128 stands for zero in the data rows.
Some points, one per row:
[152  99 125 121  82 165 137 106]
[126 128 133 128 131 134 131 132]
[139  99 106 114 133 114 113 131]
[150 128 142 126 183 109 150 156]
[141 126 115 119 152 106 157 162]
[121 115 104 108 144 101 131 134]
[178 105 124 131 125 100 123 137]
[139 118 130 128 108 154 129 125]
[108 128 132 141 137  74  78  80]
[157 105 121 130 195 109 121 165]
[134 123 128 116 160 122 146 145]
[144 126 136 122 154 100  78  80]
[141 121 145 128 128 128 132 135]
[ 91 148 106 153 127 137 136 149]
[163 124 145 137 115 135 115 115]
[151 130 132 124  96 158  78  80]
[104 134 136 135 143 123 118 122]
[185 117 145 148 119 172 163 128]
[ 97 110 104 117 150 109 134 134]
[ 80 136 131 141 140 117 130 120]
[115 113  95  96 145 108 159 136]
[138 123 142 117  85 178 167 126]
[123 121 114 105 159 106  78  80]
[ 96 158 123 133 107 146 116 137]
[108 141 172 132 113 148 152 128]
[134 146 139 124 110 101 114 141]
[106  94  92 118 163 125  78  80]
[167  93 115 124  92 149 131 114]
[143 137 140 127  96 136 119 135]
[ 65 160 103 151 136 154 124 147]
[100 103  96 121 151 105 128 132]
[144 115 141 135 133 117 125 114]
[168 111 139 152 176 111 132 180]
[122 110 110 113 149 116 147 132]
[121 135 141 105  89 148 145 122]
[148 121 121 113 135 121 131 145]
[110 153 149 130  93 170 138 135]
[139 130 127 115 147 106 146 148]
[118 159 119 121 106 140 141 158]
[119 137 130 112 123 106 113 126]
[203 125 149 155 191 121 150 193]
24 more points follow, each with its number after it:
[150 129 143 138 172 123 161  80] 0
[112 136 125 131 122 146 137 141] 1
[112 135 140 122  75 184 159  80] 2
[155 132 146 136 122 127 124 124] 3
[161 143 145 122 106 130 136 142] 4
[142 121 125 142 161  74  78  80] 5
[147 123 115 109 138 124 158 155] 6
[ 90 184 122 169  88 144 109 170] 7
[156 119 132 113 106 128 128  80] 8
[134 142 127 124 157 124 138 146] 9
[112 142 135 128  99 115  96 115] 10
[ 97 126 114 124 172 119 136 126] 11
[109 126 124 119  98 144 114 120] 12
[111 153 116 121 123 137 126 130] 13
[124 126 110 130 145 115 131 118] 14
[ 84 139 101 143 117 150 117 143] 15
[178 124 148 115 170 101 169 182] 16
[123 145 119 147 153 135 136 145] 17
[117 122 114 133 150 112 129 126] 18
[120 136 111 107 116 126 131 141] 19
[113 123 131 109  63 118 122 114] 20
[ 51 130 102 140 120  74  78  80] 21
[174  93 127 121 154  97 139 160] 22
[159  90 121 120 110  88 109  80] 23
Which of these numbered points is nearest to each point below, looking only along the 2 directions in which the first points spread most? Its number follows each.
[108 138 149 152 144 130 120 127] > 19
[142 105 141 124 147 132 148 121] > 17
[153 124 145 152 149 128 124 130] > 17
[160 113 133 131 109 143 139 136] > 4
[108 105  92 108 164 108 157 135] > 11
[ 83 117 123 105  73 150 141 127] > 20
[110 132 103 109 136 132 135 146] > 19
[144 128 150 124 128  98 127 133] > 17
[153 142 162 140 143  89 104 137] > 0
[120 116  93 102 149 107 154 139] > 0
[156 111 132 134 111 148 130  80] > 8
[126 123 136 128 131 134 138 135] > 3
[135 100 131 131 174  74  78  80] > 5
[128 121 119 106 145 110 130 143] > 0
[155 110 134 130 141 105 125 149] > 9
[181 135 144 117  55 192  78  80] > 2
[105 144 158 122  91 127 140 132] > 7
[148  98 142 135 151 107 133 150] > 9
[147 130 130 117 181 110 162 158] > 22
[117 124 145 125 132  74  78  80] > 5
[127 120 154 129 124 142 144 121] > 1
[145  98 122 123 124 113 111 111] > 14
[103 149 137 138 106 158 133  80] > 20
[157 106 137 146 131 118  78  80] > 23
[179 105 143 138 107 114 127 125] > 3
[134 124 140 133 142 135 122 124] > 19
[109 164 140 136  67 185 108 145] > 2
[158 128 148 134 182  91 138 160] > 22
[169 119 129 122  50 183 156 122] > 2
[103 119 102 108 131  86  78  80] > 21
[112  93 113 107 217 114 168 153] > 22
